(in the rows, 128 means zero)
Rotation paths and how fast each direction turns (deg/step)
Each turn is a multiple of 5 degrees from 10 to 175, or 0.
Each row of a path follows its step; steps can be skipped.
path 1
step 0: [120 127 117 122 120 134 126 114 124 141 114 132 127 129 116 140 129 141
 130 123 125 128 145 122 133 120 126 127 122 125 135 129 128 130 122 153
 123 114 114 140 126 127 134 132 122 127 111 123 120 136 127 140 133 122
 133 123 133 120 135 144 123 132 119 122]
step 1: [136 120 119 122 132 126 128 121 122 139 128 130 124 135 130 143 131 145
 126 131 134 124 141 137 127 120 120 138 126 128 123 142 147 145 113 123
 126 134 110 136 132 129 117 136 126 124 139 121 132 133 124 131 115 137
 126 138 126 113 136 122 117 139 129 126]
step 2: [110 129 130 118 124 137 123 115 106 140 131 134 132 132 116 134 130 135
 128 126 137 122 129 125 136 141 112 138 130 139 131 130 121 141 136 136
 138 119 116 139 124 122 111 129 123 120 142 129 138 134 126 138 133 129
 132 138 128 139 133 131 134 130 129 138]
step 3: [130 129 112 129 126 124 122 125 123 133 131 132 126 126 121 129 130 138
 127 129 136 136 130 121 121 135 110 118 115 139 121 132 137 134 134 125
 124 138 119 127 135 125 104 136 131 121 124 125 133 124 113 126 140 142
 131 111 153 125 129 130 124 125 131 139]
step 4: [123 129 134 127 131 131 115 130 112 150 136 126 134 132 117 120 139 128
 107 117 132 127 141 130 122 131 125 114 126 125 133 131 137 124 122 123
 136 117 121 126 133 110 129 132 141 132 134 130 132 133 126 137 124 137
 130 131 140 140 116 127 113 119 132 135]
step 5: [124 128 114 111 133 125 129 127 127 120 140 120 123 132 116 126 135 119
 114 133 136 129 137 130 116 139 118 116 136 126 134 136 142 121 124 139
 121 133 111 139 119 129 125 142 129 132 125 129 129 127 116 128 141 117
 118 120 118 134 126 145 121 119 121 134]
step 6: [143 115 132 128 134 130 141 122 114 129 129 120 124 124 128 116 114 138
 116 138 128 113 127 130 127 121 136 118 126 125 122 138 125 129 118 135
 131 139 113 135 123 116 124 140 119 124 120 135 139 121 122 136 118 134
 126 138 127 135 119 134 112 113 135 140]
step 7: [109 116 123 128 122 123 127 119 132 117 127 120 129 122 124 115 118 127
 132 122 127 130 131 133 125 137 113 114 137 127 131 145 116 125 127 136
 136 123 104 129 147 125 120 136 121 136 131 135 146 122 126 125 123 127
 132 137 121 134 118 126 132 129 128 118]
step 8: [126 138 126 136 128 131 136 143 142 137 125 128 122 124 132 121 131 137
 127 121 132 128 130 143 138 133 104 126 129 120 121 144 131 123 131 122
 122 136 128 124 124 117 125 137 108 122 106 141 146 121 122 136 132 130
 132 134 132 136 127 129 130 123 133 133]
step 9: [120 125 127 136 128 132 126 126 135 133 128 125 114 133 121 129 118 137
 120 117 122 133 131 136 143 142 142 126 126 121 140 141 135 101 134 131
 136 133 118 113 145 117 127 125 130 121 135 144 127 122 117 143 121 127
 128 124 128 138 139 124 125 129 122 130]
[130 127 129 128 126 128 126 125 126 127 125 129 128 125 130 128 126 129
 125 126 125 129 125 128 125 127 134 128 128 127 126 130 128 130 129 130
 129 129 125 126 129 129 129 129 127 123 126 129 125 125 127 129 129 130
 131 125 132 128 130 131 130 127 125 131]	120
path 2
step 0: [127 129 138 139 127 130 135 120 127 140 131 108 133 111 151 129 118 129
 122 143 127 128 126 122 125 117 122 118 139 127 138 125 130 134 124 135
 137 124 122 125 129 138 132 142 122 120 125 126 123 133 118 131 114 116
 124 110 120 135 145 132 121 127 137 126]
step 1: [123 131 138 125 136 128 129 129 131 117 122 121 130 119 134 125 129 128
 135 128 110 118 124 130 108 130 114 118 127 133 126 119 135 137 141 142
 140 115 137 121 123 139 139 132 120 135 123 114 127 124 133 134 121 128
 120 144 124 128 145 119 143 134 132 113]
step 2: [126 139 126 157 126 139 135 128 123 128 129 125 125 132 139 122 135 133
 125 134 140 120 131 124 117 121 109 126 130 120 133 115 122 133 140 118
 133 124 141 128 130 151 136 128 135 136 128 134 125 129 121 123 119 134
 121 124 118 127 142 123 135 123 114 135]
step 3: [120 134 135 133 142 127 132 124 135 111 123 117 135 114 134 121 113 125
 129 136 121 115 123 123 118 123 126 106 125 121 138 134 127 132 122 135
 133 131 126 125 134 132 136 110 134 127 114 133 109 126 127 118 118 122
 116 115 126 126 136 125 125 132 122 134]
step 4: [136 126 118 138 130 127 132 118 127 117 121 125 132 117 149 124 132 123
 116 130 134 119 118 131 121 115 120 125 124 136 129 132 139 143 125 135
 140 121 132 121 129 133 131 140 127 125 118 134 137 126 137 134 108 127
 119 134 105 114 135 124 133 135 139 127]
step 5: [129 132 137 136 118 130 134 125 133 123 128 122 123 114 133 126 141 131
 142 134 121 131 132 133 128 138 117 116 126 121 141 110 130 136 127 147
 136 125 142 141 121 139 146 128 130 138 124 140 121 126 131 120 126 129
 133 133 108 121 138 124 122 132 119 131]
step 6: [130 130 144 136 139 145 131 129 126 131 124 130 129 131 119 143 120 127
 110 134 125 110 127 122 116 126 118 117 133 115 133 130 122 138 127 133
 126 127 145 134 129 141 125 128 126 134 114 129 131 123 126 127 107 121
 125 122 116 121 132 122 126 139 129 140]
step 7: [119 127 130 147 139 135 142 122 125 125 138 122 121 115 139 125 134 110
 143 145 123 120 131 139 129 116 115 129 130 130 126 144 137 134 118 133
 133 128 134 134 121 135 127 122 136 123 121 131 124 118 129 127 121 120
 124 124 125 124 142 119 131 142 138 122]
step 8: [124 139 125 128 129 123 121 123 145 128 131 127 124 125 136 130 137 137
 121 133 132 104 122 134 123 140 122 139 137 122 135 122 133 144 131 137
 133 118 139 132 114 119 137 124 134 133 112 135 124 120 134 133 119 123
 116 133 122 110 145 130 136 128 123 126]
step 9: [134 132 131 138 122 142 133 123 129 129 144 123 128 116 133 143 135 141
 126 148 132 120 125 125 132 120 112 122 133 116 142 127 122 135 122 131
 139 111 127 129 124 132 133 117 121 135 118 130 124 141 121 114 116 133
 138 121 117 127 124 120 125 131 137 132]
[127 130 131 129 131 126 129 125 122 128 128 125 125 128 127 132 127 130
 123 126 128 126 129 130 130 127 128 125 128 129 127 128 128 126 126 129
 129 128 127 127 134 127 128 127 130 128 130 128 125 127 126 128 127 130
 130 127 131 127 128 129 125 129 132 130]	110
[129 128 125 127 129 126 127 130 128 133 128 130 129 128 125 129 129 124
 126 131 129 128 131 131 128 130 129 129 136 128 128 128 128 127 125 130
 129 127 129 131 127 128 128 127 126 127 126 129 127 126 127 129 128 125
 133 129 127 130 131 126 129 129 130 128]	40
[128 127 128 126 128 126 125 127 127 126 127 130 131 130 124 132 123 125
 127 127 126 124 123 129 127 129 127 126 128 126 127 126 129 127 129 126
 129 129 129 124 124 125 130 130 130 133 127 127 126 127 130 130 127 125
 128 129 128 125 126 128 131 126 128 128]	155
[128 127 128 132 128 131 131 126 128 127 129 125 127 127 127 129 127 125
 130 129 129 130 126 131 132 130 131 125 127 130 131 128 128 128 124 128
 130 128 130 126 124 127 128 131 131 128 127 130 128 129 123 129 131 130
 129 126 129 132 130 126 129 125 125 126]	155
[132 132 125 132 128 126 128 130 132 126 129 128 129 130 128 131 129 128
 129 125 128 128 128 131 126 128 129 127 128 129 129 123 129 125 131 129
 126 128 129 130 124 127 126 128 130 126 129 125 127 127 126 126 128 133
 128 129 125 125 130 130 126 130 130 124]	110
